In the rows, zero is written as 128.
These are runs of 7 systems, one row a step. Runs of the same system follow the same rule from any start.
run 1, z814 (10 x 20):
[[158  91 186 115  90 115 171 141  65 157 150 169 123 170 158 106 178  98
  164 140]
 [197  87  65  91 110 117 119 134  96 138 115 103 127 135 204 140 163 101
  136 129]
 [135 119  92 157 113 155 102 148 121 154  87 119 107  78 159 164 143 149
   68  70]
 [123 153 149 189 157 118 127 208 122 145 137 157 154 135  89 155 130 113
  105  79]
 [167 172 105 149 153  96 119 157 153  69 138 112 159 160 116 152 104 126
  183 129]
 [124 141 105 117 125 137 112  92 144  80 106 108 124 110 114 158  55 170
  103 157]
 [ 56 128 145 113 158 141 133 113 154 164 137 139 136 116  71 100 105 135
   83 152]
 [100 139 164 144 130 124 152 111 156 126 151 141 130 161 116  75 174 119
  189 156]
 [159  91 155 101  81 131 149  99  90  89 115 119 112 148 167 116 124 130
  154 166]
 [128  73  96  77 119 134 127 119 105 167 116 105 116 108 149 114 132 111
   74 124]]
run 2, z610 (10 x 20):
[[ 99 123 145 120 113 148  95 121 155 131 101 117 151 136 133 131 184 142
  144 117]
 [118 125 140 127  88 123 166 162 149 142 118 140 150 164 116 125 148 156
  113 112]
 [139 119 102 167 119 132 162 135 118 158 111 137 125 169 126 124 143 112
  117 171]
 [146  99 135 128 141 130 139 153 135 107  85 107 130 132 139 123 144  69
  116 146]
 [142 114 135 118 132  95 136 160 113 106 138  96 113 153  92 134 115  91
  108  92]
 [138 104 101 160 145 113 123 140  97 115 167 114 132 128 112  96  76 118
  130 124]
 [146 120 142 107 152 126 141 113 105 107 142 134 105  75 155 107  82 120
  127 134]
 [124 137 138  86 150 123  83  91  95 138 164 122 100 100 130 141 127 126
  143 104]
 [111 139 118 119 127 138  82 121 134 135 154 139 156  89 152 119 129 183
  162  95]
 [119 171 139 121 105 141 142 114 137 156 126 176 122 103 154 151 135 193
  125 120]]
run 3, z593:
[[171 158 151 136 140 120 173 158 136  91 121 177 162 131 148 140  88 137
  154 173]
 [132 111 104  94 129 124 118 119 157  93  76  76 139 157 106 153 120 100
  101 161]
 [ 63  94 146 133 109 154 107 135 156 121 127 110 156 103 104  89 124 170
  106  94]
 [120 143 173 144 131 102 189 122 122 118 172 145 102 152 101  77 112 121
  154 139]
 [159  90 117 122 133 130  93  96 107  88 127  86 111 134 159 110 149  82
  180 152]
 [121 107 153  65 117 137 127 122 124 134 113 126 111  68 173 120 145 143
  101  79]
 [115 158 120 144 160 109 142 121 101 186 170 132  70 130  91 128 129  99
   98 101]
 [151 156  98 173 157 136  71 125 110 136 151 147 146 113 161 143 151 129
  199 129]
 [169 166 140  77 110 128 143 131 117 121  96 165 126 114 166 202 115 161
  113 133]
 [ 99 123  83 123 141 133  96 125 127 181 110 115 144 157  75 173 116 122
   65 157]]
run 4, z428 (10 x 20):
[[120  75 138 111  92 133 136 153 119  98 115 111 155 131 122 108  92 147
   94 122]
 [120 140 118 156 161 110 170 127 136 119 148 121  98 127  99  92  93 100
  115 144]
 [148 132 119 182 128 137 102 125 123 104 114 100  97 122 150 132 157 109
  159 104]
 [142  90 160  75 127 127 103 137  97  98 130 114 137  99 145 125 120 113
  126  94]
 [120 157  98  92 157 102 122 102 128 142 173 116 100 116  99 123  98 132
  119 116]
 [130 153 106 170 126 148 101 112 107 165 140 159 113  98 158 143 139 157
  140 110]
 [147 132 178  82 135 127 130 144 101 155 120 180 145 118 155 159 152 115
  131 133]
 [121 150 101  78 131 115 116 119 155 152 133 129 159 174  96 158 134 138
  132 158]
 [103 130 104 163 101 153 136 141 155 149 111 153 169 125 131 122 115 190
  112 152]
 [128 128 184 152 125 136 188 155 141 123  89 163 129 151 115 119 136 106
  111 165]]
run 5, z898, 10 rows:
[[ 81 143 124 143 103 127 147 100 141 146 152 124 102 131  95 104 106 180
  108 109]
 [131 111 123 161 154 144 128 122  90 167 147 166 134 108 148  95 116 110
  142 176]
 [153 123 139  61 137 122 127 117 134 121 110 124 125 129 161 138 168  95
  150 150]
 [114 116 126 118  87 126 112 118 111 130 125  84  95 146 108 149 140 147
   97  76]
 [128 117 104 160 128 134 147 166 117 158 146 150 149 103 136 102 101 152
  106 100]
 [162 174 112 130 174 114 144 129 142 128 131 152 117 124 147 142 136 102
  155 158]
 [137 118 143 132 111 133  76 122 118  89 103  95 129 149 119 166 143 112
  146 123]
 [105 119 146 116 100 132 141 157 146 115 116 135 162 121 115 128 103 174
   96 101]
 [108 165 111 157 158 123 152 110 143 161 151 147 113 135  97 113 112 131
  127 161]
 [137 105 142 149 135 145 101 116 113 118 116 133 142 134 153 114 158  97
  169 168]]
run 6, z959:
[[133 166 118 141 156  86 119 159 121 143 196 133 133 152  89 124 129 122
  162  82]
 [161 137  71 147 103 129 122 102 122 102 139 118 123 114 173 130  90 184
  159 138]
 [124 126 155  98 148 166 107 111 118 128  83 149 124  68 151 161 111 123
   90 150]
 [ 97 168 166 134 158 129 109 152 159 154 127 153 151 138 101 148 180 116
  146 110]
 [134 143 130 158  68 118 161 129 118 131 151 147 131 176 127 126 128 188
  159 119]
 [133  95 109  86 108 140 136  96 101 151 119 141 138 132 140 134  95 139
  101 193]
 [102 116 128 114 151 138 127 138 178 138  79 109 148 139 114 119 174  86
  103 156]
 [122 115 165 174 101 114 161 160 122 108 127 114 108 170  92 107 145 109
  123  96]
 [148  93 108 106 124 100 133 126  80 121 177 112 130 153 117  98  80 114
  139 143]
 [140 116  82 100 157 129 110 106 163  92 111  77 121  95 154 109 119 112
  129 138]]
run 7, z573, 10 rows:
[[150 133  67 166 137 138 118 124 132 151 132 127 129 110 175 108 157 132
  157 132]
 [137 122 177 145 104 151 138 136 103 103  94 150 117  99 151 158 110 147
  111 121]
 [141 134 108 122 152 112 103 164 132 119 118 112 157 163  90 166 115  98
  111 133]
 [127 144 100 164 136 130 122 124 167 102 137 110 133 109 144  91 132 153
  163 114]
 [108 121 186 138 112 143 150 114 108  98 116 136 104 122 106 124  94 130
  110 147]
 [119 113 121  96 164 112 109 131 144 126 131 103 148 155  99 124 149  82
  134 151]
 [118 136 120 120 112 125 145 106 161 124 135 114 104 109 156  91 157 154
  152  99]
 [116 107 160 118 111 135 138 115  77 149 143 139  97 133 107 137 104 125
   95 124]
 [148 120 101  95 170 114 110 144 124 156 141 134 151 125 144 123 148  89
  143 138]
 [145 161 125 135 107 130 145 109 135 133 116 142  95 103 170 145 147 165
  137 106]]
run 8, z959 (10 x 20):
[[115  95 125 161 169 137 142 144 135 163 141 133 128 113 141  50 167  75
  138 142]
 [192 123 126 127 117  94 166 157 107 104 136 118  93 140 173 116 159  90
  153  83]
 [152 107  72 107 123 120  80 124  78 138 148  89 109 112 137 162 106 130
   97  81]
 [115 145  85 133 176 136 108 161 175 133 123 137 160  58 141 117 101 149
  105 100]
 [151 208 161 182 158 127 157 142 135 118 120 177  99 102 133 171 122 136
  139 123]
 [146 139 149 125 105 134  74 128  75 126 142 166 167 159 127 200 123 156
  171 142]
 [ 94 136 131  57  94 136 123 110 179 125 106 131 173 134 124 144 124 199
  115 142]
 [ 70 141 152 173 126 158 164  95 155 175 101 150 102 148  88 118 145 135
   91 185]
 [141  86 168 149 112 128 158 162 104 136 126 157 175 195 122  92 157  86
  166 183]
 [152  86 119  49  79  89 165 118 126  97 125  66 108 191 122 123 138 109
  123 130]]
run 9, z610, 10 rows:
[[135 130  86 106 111 125 109 111 124 127 115 104 130 163 105 173 102 139
   99 158]
 [ 88 121 114 154 159 145 121 132 173 124 110 110 143 108 100  94 115 121
  105 142]
 [120 144 198 138 124 116 171 125 132 106 132 137  93 140 110 105 134 110
  146 122]
 [147  95 124 109 103 118 110 110  84 121 151 113 141 176 133 121 128 119
  166 155]
 [128  84  84  89 121 132 135 130 147 132 118  98 138  98 153  89 115 139
   92 118]
 [106 133 155 151 146 133 139 130 106 165 143 141  84  96 116 115 136 112
   91  87]
 [155 134 150 141 152 125 102 146  96 124 156 162 154 123 153 126 142 108
  192 131]
 [171 138  94  74 102 113 132 128 129 102 117 119 131 118 171 165 112 165
  125 114]
 [ 93 144  91 148 134 150  93 112 126 171 119 127 119 111  95 165 114 150
   75 120]
 [103 163 165 162 168 144 131 148 172 123 122 167 159 103 127 113 145 128
  159 146]]
run 10, z814, 10 rows:
[[123 128  94 179 133 148  68  92 108 101 123  99 125 146 100 153  93 127
  144 172]
 [ 94 102 159  82 134 139 141 147 175 102 108 134 177  84 127  88  96 155
   97 131]
 [103 160 135 137 129 106 178  96 144 149 141 106  61 176  79 107 154 103
  117 140]
 [125  73 148 152 119 154  78 108  80 103 148 128 152 122 150  85 122 122
  193 154]
 [153 117 149  38 123 110 186 142 147 112 107 124 105  94 168 112 133 120
   89 103]
 [116 128  96 162 130 130  88  93  79 188 155 102  63 148 100 150 166 101
  115 103]
 [139 109 158 134 137 139  96 183 112 114 148 170 195  77 173 107 130 154
  175  88]
 [181 196 119  87 132  85 187 138 142 121 110 133  85 155 134 193 129 117
  109 124]
 [109 117  71 169 136 156  25 101  85 157 140 121 158 137 104 169 107 148
  135 153]
 [110 151 158 103 128 131 177 183 202 118 110 178 195  90 145 105 117 183
  118 118]]
run 11, z428:
[[141 152 127 158 141 123  45 180  90 131 131 113 125  95 116 205 134 126
  109   8]
 [155 148 165  87 159  98  90 156  52 132 209 188 178 118 116 158  66 143
  170 108]
 [146 227  96  98 172 121 112  76 149 135 143 181 136 105 143 192  89 177
  171 192]
 [ 71 157 168 141 119 195  70  95 146 167  72 183 164 105 130 194 159 180
  116 170]
 [ 69 137 220  89 104 132 172 148 168 166 121 191 191 176  95 100 181 152
  147 160]
 [122 131 103 128  49 114 202 101 178 124 105 116 137 242 108 110 154 168
  147 204]
 [114  36  99 182  80 173 173 128 158 106  50  94 146 140 151  59 127 118
   81 202]
 [114  84 158 161 146 112 202 178 183  78  82  63  91 132 100  47 149  42
   77  94]
 [157  84 104 190 102  86 119 148  90  58 158  22  68 180  97  98 129  75
  149  44]
 [194  66  93 122 148 109 103 132  51  59 178  77  95  49 186  79  48  95
  144  71]]
run 12, z593 (10 x 20):
[[142 113 131 143 100 137 181 104  86 147 122 147  83 130 138 119  94 133
   85 162]
 [120 104 129 144 176 142  99 146 135 154 111 131 157 129 129 109 174  65
  135 153]
 [147 155 147 118  97 108 145 158 155  99 120 120 125 133 148 144 159 158
  147  58]
 [146 100 110 137 118 118 131 128  68 122 146 119 105 137 105 141  60 124
   91 134]
 [116 123 100 126 183 140 111 135 167 142 129 139 167  84 152  85 133 114
  141 156]
 [124 182 171 140 114 126 156 120 160  89  98 124  83 134 118 159 150 137
  131  98]
 [124  93 141 123 130 129  69 127  63 119 154 115 144 149  97 153  93 112
  134 136]
 [122 137  96  73 136 120 148 119 166 152 151 145 158 103 158  88 133 164
  143 141]
 [126 150 128 177 107 140 159  90 129 134  96 120  57 141 120 148 144 123
  100 144]
 [119  92 167 138 140 147  72 156  89 135 131 153 179 132 124 137 149 101
  153 129]]
run 13, z898:
[[157 126 158  83 133 101 155 107 102 101 128  95  50 124 136 134 137  80
  118 100]
 [130  78  99 122 128 116  80 153  93 117 167  78 133 109 123 102 103 123
  118  53]
 [149 178 118 118 163 119 142 144 144 126 154 161 123  51 172 124 105 165
  137  77]
 [152 182 128 139 172 121  69 114  81 138 155 146 108 129 110 205 117 105
  154 122]
 [127 120 124 116 102 141  55 161 131 118 121 140 214 137 145 173 145 179
  171 110]
 [117 198 125 127  95 133 165 120 160 149 103 171 132 149 111 195 110 204
   96 144]
 [101 121  97 205 131 157 107 133 117 183 108 146 163 187  79 150 138 111
  117 207]
 [133 101 151 124  92 146 186 152 187 109  60 142 174 164 162  96 185 121
  149 192]
 [115 108 146 121  92 114 201  95 139  99  92  79  58 191  75 119 115  95
   70 167]
 [ 89  30 107 165 139 139 139 148 133 118 136  77 134 114 112   9 116  79
   98 127]]
run 14, z573:
[[135 135 170  88 138 126 174 160 162  78 100 163 170  94 134 125  64 152
   99 152]
 [ 98 169 100 179 149 130 130 111 167 153 114 113 112 186  60 149 150 107
  117 174]
 [ 97  82 167 144  99 151  94 130 136  99 142 121 176 124 146  67 159 151
  199 109]
 [153 109 151  71  90  98 218 126 128  94 111 113  97 161 118 119  93 119
   82 155]
 [ 94  96  67 157 153 145  77 103 127 185 125  77 106 141 103 112 179  78
  103 131]
 [139 112 195 111 124 126 154 165 125 104 140 145 124  68 188  79 155 128
  155  53]
 [170 158 121 106 121  92 154 109  73 130 145 113  54 173  97 193  94  96
   94 131]
 [114 111  60 112 176 147  23 110 121 160 153 109 167  72 154 124 138 130
  155 110]
 [145 193 186 107 134 123 202 149 150 118 121 197 119  69 163 141  97 176
  112 108]
 [121 168 115 168 137 127  80 109  85 171 139 145 130 206  57 212 125 112
  127 180]]

Which system made each of these runs?
run 15 (2 x 20):
[[126 120  81 141 193 122  50 135 118 116 192 112 163  69 141  86  96 126
  183  95]
 [158 203 161 105 134 117 138 123 120 106 131 160  77  61 162 195  99 174
  118  64]]
 => z428
run 16 (2 x 20):
[[141 106 141 134 118 122 131 118  56 154 159 124  65 112 138 122 129 103
  106  77]
 [171 112  90  91 146 102 113 170 104 139 166 132 159 102 170 117 122 118
  142  87]]
 => z898
run 17:
[[174 152 146 136 100 129 120 154 136  77  90 148 171 160 155 187 131 144
  171 151]
 [126  87 114  65  98 126 137 143 134 117  92 104 161 157 104 155  91 140
   57 155]]
 => z593
run 18:
[[ 76 138 157  94 107 142 106  86 113 165 133 121  89 116 101 149 142 159
   87  97]
 [118 106 117 151 123 130 124 152  83 204 176 172 152 136 132  97 143 139
  139 117]]
 => z898
run 19:
[[168 137  68 143 106 122  98 139 157  77 130 102 168 126 178 125 136 173
  193 105]
 [132 174 153 143 124 150 134 122 126  99  78 145 102  93 122 204  74 158
   70 132]]
 => z898
run 20:
[[154 191 124 139 156 130  98 112 142 125  82 122  94 137 125 215 167  95
  127 137]
 [ 94  83 149 110 111 151  50 152 113 129 133 134 210 132 119 135 135 153
  148 115]]
 => z428
run 21, 2 rows:
[[ 96 122 204 122 105 111 142 141 113 124 142 119 114 197  60 130 159  98
  133 106]
 [150  74  78 140 102 110 145 149 118 120 163 109 171 179 137  67 119 125
  168 156]]
 => z610
run 22, 2 rows:
[[ 87 107 129 150  98 140 120 125 133 130 127  93 103 104 117 100 131 160
   94  63]
 [142 141 139 149 163 119 167 153  99 154 168 179 125  97 134  95  95 115
  123 127]]
 => z898
run 23 (2 x 20):
[[110  83 127 121  86 137 148 194 115 180 114 153 178 147 106 133 113 161
   51 104]
 [143 154  69 204 151 107 172 170 175 148 130 126 137 168 117  96 159 101
  142 139]]
 => z814
run 24:
[[104  51 109  94 111 146  78 117  77 138 120  75 117 116  93 137  84 115
   45 107]
 [117 152 105 157 195 102 149 161 140 171 204 156 125  77 122  52 116 112
  141  82]]
 => z428
run 25, 2 rows:
[[119 137 142 126 155 152  90  83 149  84 100 112 115  83 146 133 123 121
  152 156]
 [ 89 117 189  69 110 129 129 120 123 129 127 127 121 132  92 137 126 139
   94 103]]
 => z814
run 26 (2 x 20):
[[144 157 134 122 120 118 129 137 118 112 108 127 116 146 104 196 103 137
   95 119]
 [105 114  95 127 144 139  89 133 133 145 136 129 178 131 102 130  99 142
  120 155]]
 => z593
run 27 (2 x 20):
[[ 98 136 144 141 123 145 131  93 137 157 159 155 126 106 156  78 164 162
  176 133]
 [164 128 183 104 105 128 167 127  91 132 111 173 110 142 164 151 146 114
  136 156]]
 => z814
run 28 (2 x 20):
[[123 118  81  79  73 159 123  93 133 177  58 138 147 161 142 199 148 167
   71 195]
 [ 62  89 127 141 146 156 157 181 181 198 110 163 207 136  94  72 148 129
   77 166]]
 => z428
run 29, 2 rows:
[[118 177  87 132 174 137 110 151 144 190 108 141 120  86 106 193 117 131
   44 102]
 [121 206 150 213 188 139  98 152 163 108 125 161 149 112 108 155 140 117
  180 130]]
 => z610
run 30 (2 x 20):
[[143 132 153 137 153 114 164 112  90 115 171 154  88  85 143  87  82 120
  146 127]
 [133 145 143  82 165 132  94  82 106 138 115 131 100 123 125 174 135  88
  127 175]]
 => z573
run 31, 2 rows:
[[120 130 140 103 140 100 171 136 192  56 103  62  92 128  99 102 111 104
   95  97]
 [ 86  89 151 162 140 139  78 103 105  79 160  77 104  95  93  83  87 120
  139  89]]
 => z593
